(in the rows, 128 means zero)
One turn moves each row of this set onto another row. After a few examples, where does it send each row asked below?
tegoz: [108 108 125 142 157 123 121 164 119 139  76 147 128 120 130 145 130 121
 131 145 113]
Daki: [122 131 119 149 126 124 125 100  93 124 158  94 154 110 121 105 140 121
 135 121 109]
nanud: [148 149 118 118 173 147 104 158 113 101 135 103 130 121 130 134 120 144
  96 106 107]
gak: [153 121 118 102 154 148 152 153 111 115 135 111 145 111 137 107 142 162
 128 114 156]
lor: [149 137 118 125 177 148 123 157 125  90 148 112 152 118 136 137 151 123
 102 126 117]
zenev: [139 150 111 103 118  93  91 130 156 135  93 131 147 117 127 119 149 115
 121 115 116]
Sol: [119 133 140 124 152 133 154  89 149 143 127 116 128 132 146  85  97 135
 118 132 149]
muk: [116 112 114 147 128 127 130 110 146 131 114 160 136 105 127 147 158 126
 155 157 109]
miz: [168 154 109 131 107 103  95 134 130 109 111 133 130 110 147 153 141 129
 133 141 119]
fip: [109 135 120 126 161 119 155  84 144 130 126 122 127 131 151 102  99 154
 117 118 145]
Teki: [131  96 124 123 107 118 132 114 126  94  88 127 127 117 142 169 151 124
 133 130 135]
nasil: [144 153 149 125 134 144 120 170  91 130 138 122 154  99 120 135 117 112
 101 124 114]
suvaz: [122 124 111  95 105 116 133 116 117 102  94 126 132 114 124 173 149 129
 149 129 131]
kom: [158 157 101 116 126  92  95 128 140 132 110 149 142 105 155 139 114 129
 121 119 114]
suko: [135 122 138 136 166 130 154 100 145 132 122 129 128 143 168 106  97 134
 115 146 152]
fako: [131 137 139 121 124 139 148 104 163 143 134  82 132 126 170 112 102 129
 133 104 139]
migel: [116 120 131 107 110 110 119 113 127 107 110 125 114 117 114 184 149 125
 127 111 129]
pom: [107 123 125 130 124 133 126 109 147 133 101 157 134 115 107 168 141 119
 163 136 106]
lilek: [140 145 128 136 113 133 136 108 159 154 124  84 121 124 156 114  92 113
 140 119 142]
Gaso: [128 134 159 120 129 118 170 121 147 129 139  99 124 144 146 164 106 116
 157 143 138]
kefi: [138 152 145 138 137 139 123 171 108 147 148 133 138  97 108 125 106 131
  97 126 113]
verir: [134 168 130 124 121 114 125 120 109 132 156 117 177 113 122 102 151 124
 140 121 110]
veni: [126 113 145 115 159 148 138 147  92 122  98 110 157 138 116 116 140 143
 137  86 138]
deg: [120 134 119 167 127 140 138 133 102 126 154 103 169 122 132 102 125 103
 120 123 114]
sifi: [143 120 132 125 129 130 139 117 166 157 141  93 135 115 176 124 105 101
 125 123 142]
vez: [127 141 149 145 143 113 134 140 119 129  68 129 145 138 123 146 100 146
 162 132 113]
geman: [149 152 130 122 180 156 101 161 109 114 135 120 149 119 125 130 140 141
 107 121 114]
refis: [156 125 148 136 133 155 143 169 103 128 147 134 153 106 112 137 119 111
 107 139 126]
Veb: [132 124 120 114 151 130 137 101 172 128 135 152 115 157 133 113 137  95
 120 118 144]
molun: [133 148 154 125 144 149 131 172  92 144 149 116 142 121 110 130 121 112
 111 144 117]
Ziko: [126 106 134 114 138 144 153 141 100 126 129 129 140 114 142 110 152 170
 133  89 141]
toduv: [147 140 157 108 143 126 173 129 148 109 139 113 109 133 112 159  96 123
 153 125 127]
rusar: [116 129 127 106 110 113 124 106 139  98  93 139 129 128 121 177 152 135
 132 130 132]
kikuz: [156 140 179 101 129 133 159 136 146 137 118 117 120 148 124 130 114 139
 156 105 143]
gurek: [119 116 130 147 156 110 110 149 122 154  79 119 138 134 128 154  99 141
 124 139 126]
goba: [119 136 134 120 140 127 138 124 179 124 148 135 122 162 114 125 141 102
  99 116 118]
tes: [109 158 145 118 155 109 133 105 157 123 133 115 136 155 125 104 135  90
 123 120 104]
nipaz: [106 127 125 135 134 133 126 109 135 131 123 171 122 126 107 163 142 140
 154 135  98]
Ton: [110 138 126 115 155 126 156 112 153 140 108 123 120 144 164  91 103 142
 116 134 144]
paro: [100 130 109 150 124 135 124 114 133 133 104 162 142 131 111 155 158 127
 153 136 118]
daful: [126 121 126 122 109 136 141 104 154 161 140  91 133 122 151 122  93 133
 132 102 137]
lezog: [156 164 126 115 171 157 115 159 109 101 143 122 133 126 136 130 144 122
 107 103 126]

gak moves to miz
daful moves to kefi
And these:
Sol moves to geman
Ton moves to lezog
tes moves to veni
suko moves to lor
gurek moves to goba

One turn moves each row of this set onto another row. After a few examples, where does it send each row asked below?
zupa: [ 54 155 117 172 178 147 116  94 145 157 139 148  90 176 132 125]
zosik: [119 182  85 151 174 120 142 122 194 153 109 119 118 139 131 122]
Veguk: [ 62 152 109 221 161 134 142 122 170 144 110 129 116 147 114 147]
Tidig: [ 73 130  74 139 159 108 162 106 154 191 143 122 109 173 122 102]
toki: [ 82 108  88 152 128  96 133  98 174 138 133 133  71 155  82 128]
basob: [ 89 116  88 173 152 103 169 110 186 169 132 138  86 117 119 110]
pafi: [ 93 159  71 176 163 151 152 140 161 177 111 127  98 124 118 124]
vurin: [ 68 132  65 118 167 110 141  94 161 182 116 130 111 168 127 125]
mib: [ 77 137  65 137 167  88 136  99 143 180 146 131  93 176 114 130]
sesaz: [ 93 151  91 178 169 127 150  82 198 153 118 162 112 126 119  92]
pir: [ 56 165 101 162 162 103 153 112 203 116 116  99  85 176 112 148]
sagup: [ 58 151 111 209 149 133 122 114 168 129 110 125 109 172  94 153]
rigir: [ 97 187  76 156 162 146 107  99 189 167 115 120  87 167 110 129]
Tila: [ 86 149  76 166 134 140 126 134 146 148 127 116  81 171  73 128]
Nin: [ 87 121  87 186 147 112 150 107 153 129 129 163  98 132  81 106]
geve: [ 62 167  99 175 175 104 172 122 204 132 115 104  92 151 129 141]
sumu: [113 172  90 141 145 109 115 117 177 126 124 110 100 184  87 129]
ponev: [ 76 129 119 132 166 106 159 141 175 122 144 142 110 160 143 142]
Sopan: [ 85 149 121 135 176 100 147 127 188 128 150 145 106 165 152 143]
Reran: [ 78 139 126 131 161 103 148 130 183 119 155 136 105 183 136 136]
Pup: [ 88 138  94 143 151 109 130  72 221 161 120 132  85 150 122 114]
Vun: [ 63 168 113 209 163 139 122 100 191 144 106 125 116 165 116 147]
vafot: [ 57 150  97 176 161  97 171 135 180 116 120 103  85 158 107 148]
Kaga: [111 145  85 163 147 115 161 158 153 136 120 115 113 142  95 120]
Favag: [ 84 143  92 158 146 119 113  67 187 123 116 158  97 166  82 111]
raru: [ 53 146 112 173 185 149 129 105 137 159 127 153  95 153 138 132]
kavot: [ 46 135 117 170 168 154 126 108 131 151 131 146  93 172 122 126]
muda: [ 87 143  75 144 158 131 149 113 176 159 130 173 156 175 114 111]
kego: [ 94 147  74 165 156 110 144 118 158 157 158 174 139 179 101 117]
Gugo: [ 91 149  65 142 164 111 123 105 166 148 133 181 139 175 108 138]

zupa moves to Sopan
Veguk moves to vafot
vurin moves to muda
And these:
sumu moves to rigir
sesaz moves to basob

One turn moves each row of this set onto another row. After a few examples, where does it send each row asked below?
sop: [125 141 125 105 138  99 111  82 142 132  98 145]
Karil: [140 144 142 118 145 174 123  99 128 162 103 152]
Mul: [153 143 127 108 159 130 122 122 105 107 104 145]
nepan: [140 130  81  76 158 111 131 105 127 150 123 137]
Zedid: [108 114  81 135 149 124 175  94  98 121 124 142]
vivu: [129 154  79 123 106 136 124 119 104 155 100 139]
soz: [124 135 103 141 157 112 163  81  93 120 104 158]
simov: [111 176  96 109 153 140 135 109 139 152 114 157]
rogu: [126 151 141 155 135 158 140  84  99 131 136 137]
Pidiv: [121 133  73 142 155 108 132  85 114 139  89 139]
gane: [134 127 130 115 124 178 124  78  83 134 126 133]
Zer: [ 93 117 144 125 116 125 158  84 113 144 123 119]
Zomev: [138  94 111 116 109 156 109  92 117 152 142 145]
Mumo: [105 110  93 118 167 176 124 116 116 134 116 154]
kis: [111 129 129 113 103 162 118  73 117 154 132 118]
Nuv: [131 141 100 110 142 119 137  72  73 139 131 108]
zoda: [165 150 115 124 134 149 122 122 110 124 141 158]
Mese: [134 136 136 125 164 125 149  82 130 163 111 100]
bago: [118 164 106 105 163 131 168 114 118 153  94 143]
Kun: [144 147 104  75 145 118 155 107 104 156 101 139]
melu: [124  81 107 123 137 137 152  87  80 133 121 135]
sako: [126 127  98 107  90 118 141  93 111 162 109 156]
kiv: [170 146 120 138 152 144 144  85 109 123 137 153]
kam: [124 109 115 156 156 157 124 102 143 142 147 128]
fir: [133 112 109 141 162 167 136  72  87 128 124 122]
Popa: [101  98 109 135 162 159 148  92 116 136 126 103]
vepad: [ 87 119  86  89 121 135 116  97 110 141 137 127]
fes: [111 144 138 123 140 110 138 103 160 130 131 140]
pibe: [135 123 103 101  94 156 142 108 105 144 125 168]
tunof: [134 155  72 101 166 133 117 103 126 139 129 157]
seze: [102 101 131 114 135 150 130  81 143 151 127 107]
mati: [133  97  78 129 147 128 149 135 132 148 125 132]
Tufo: [121 129 103 113 142 133 137 154 133 137 107 117]
pip: [112 148 124 120 111 109 147  75 143 142 140 132]
kidi: [135  97 112 122 151 141 152 122 161 145 130 138]

gane moves to Popa
Zedid moves to pip
And these:
vepad moves to Nuv
Kun moves to bago
melu moves to Zer
soz moves to fes
sop moves to Mul

One turn moves each row of this set onto another row. After a few examples, where does it send each row asked below?
Res: [130 106 138 166 132 129 132 117 165 136 140 146 107 101 105 135 146 148
 122  90  72 110]
zuzif: [133 111 105 135 121 127 133 127 156 123 118 116 149  97 157 156 147 138
 113 150 144 145]
Zof: [132 111 106 135 110 110 119 129 138 140 102 122 107 109 150 161 140 151
 125 158 135 143]
Pubip: [168 106 142 115 109  85  88 137 126 150 164 137 129  77 125 150 133 113
 126  90  83 153]
lar: [179 105 134 119 111 103  72 149 130 129 164 136 122  88 114 121 145 124
 119  76  78 141]
losad: [167 114 141 119 103  99  95 125 109 137 157 124 122  70 113 121 144 121
 119  95  71 154]
biv: [142  99  96 123 133 126 129 122 159 111 132 123 148 117 150 149 148 133
 103 160 134 141]
begib: [130  91 102 114 122 124  88 138 176 118 132 131 114 140 145 155 138 166
  98 143 118 138]
Litam: [165 105 138 108 107  87  93 127 127 148 172 130 130  78 122 146 132 115
 116  97  74 155]
rif: [113 142 123 124 124 143  93 130 133 139 130 137 157 102 122 138 161 137
 155 131 103  94]
gazi: [143 137 119 133 127 114 122 130 150 120 132 120 158 150 108 164 129 160
 128 143 131 162]
rulos: [114 130 113 109 130 146  90 126 142 129 149 136 158 119 114 132 161 137
 138 136  90  90]
nerir: [136 107 133 169 132 126 138 118 158 138 136 145 104 101 104 134 147 141
 128  95  75 105]
timu: [135  96 104 116 128 112 113 118 145 122 123 130 111 134 141 153 138 149
 106 173 115 146]
kofu: [174 102 133 113 107  87  83 145 134 148 170 135 127  84 124 148 134 113
 123  83  84 142]
ruz: [151 138 108 140 119 113 124 141 150 127 127 116 153 147 110 165 131 157
 136 134 142 150]
kogo: [176 103 127 112 109 101  89 131 119 128 172 126 122  88 108 115 146 119
 110  93  68 142]
lasol: [169 116 147 126 105 101  78 143 120 138 151 134 123  70 119 127 144 126
 127  77  82 153]
nune: [144  90 128 136  85  90 100 110 110 115 133 136 136 120 143 120 116 143
 134 114 160 136]
mili: [131  82 113 115  98 147  98 111 141 142 139 116 143 111 122 106 110 107
  99  93  78 156]
kive: [120 120 168 165  91 140  94 134 125 111 146 134 117 116  87 125 114 139
 133  98 106 127]
Buf: [135  79 125 118  85 100  86 106 135 102 155 134 143 134 139 115 112 157
 110 108 143 137]
tipiz: [136  90 138 126 119 140  94 109 122 144 116 140 144 106 128 115 108  97
 120 104  88 174]
Kagu: [136 135 113 128 115 120 119 131 164 120 141 111 159 150 108 162 128 169
 117 134 127 157]
pitar: [133 103 141 164 141 128 129 115 163 131 140 154 108 109 104 135 145 145
 122  96  69 114]
tafo: [153  81  94 128  97 142  94 139 143 149 133 119 134 116 123 110 115  97
 117  76 102 131]
Zaziv: [123 120 151 161  84 135 114 122 113 113 153 119 113 115  79 119 117 130
 128 113 101 120]
Manit: [139 104 137 167 142 124 136 116 155 133 137 154 106 108 102 134 147 138
 127 100  72 109]
legan: [112 138 121 115 128 143 100 117 129 134 138 135 157 108 116 133 161 133
 146 144  92  97]
Sasag: [144 136 102 135 108 118 121 143 163 126 137 106 154 147 108 163 131 166
 125 125 138 146]
dimov: [127 106 105 134 103 121  93 151 170 136 111 122 110 116 155 163 138 167
 117 128 138 133]
radur: [170  99 129 106 106  88  89 135 134 146 178 128 128  86 120 145 134 115
 113  90  75 144]
Dipim: [131 107 110 136 122 133 111 142 176 119 120 125 151 102 161 160 147 147
 113 130 149 143]
migan: [140 108 140 156 101 133 108 131 117 103 161 130 110 136  74 116 119 122
 126 116 100 109]
sepu: [141  96 101 124 135 133 108 139 179 107 133 131 151 123 154 153 147 143
 102 140 138 139]
piti: [137 109 158 160 107 138  87 142 128 101 155 144 114 136  81 123 117 131
 131 102 105 118]
fazem: [115 135 117 119 126 148  83 138 146 135 140 139 158 112 120 137 161 140
 147 122 101  87]
favu: [159  88 119 140 117 135  90 139 123 151 109 143 135 111 129 118 114  87
 138  86 111 148]
teso: [140  83 132 122  95  92  97  96 113 104 145 140 141 131 139 116 113 145
 119 127 144 145]
nul: [140  86 120 131  76  98  88 119 131 114 143 129 137 123 143 120 114 155
 124  96 159 128]

piti moves to migan
favu moves to tafo
dimov moves to begib
And these:
nul moves to Buf
ruz moves to Sasag
sepu moves to biv
Res moves to pitar
fazem moves to rulos
lar moves to kogo
kofu moves to radur

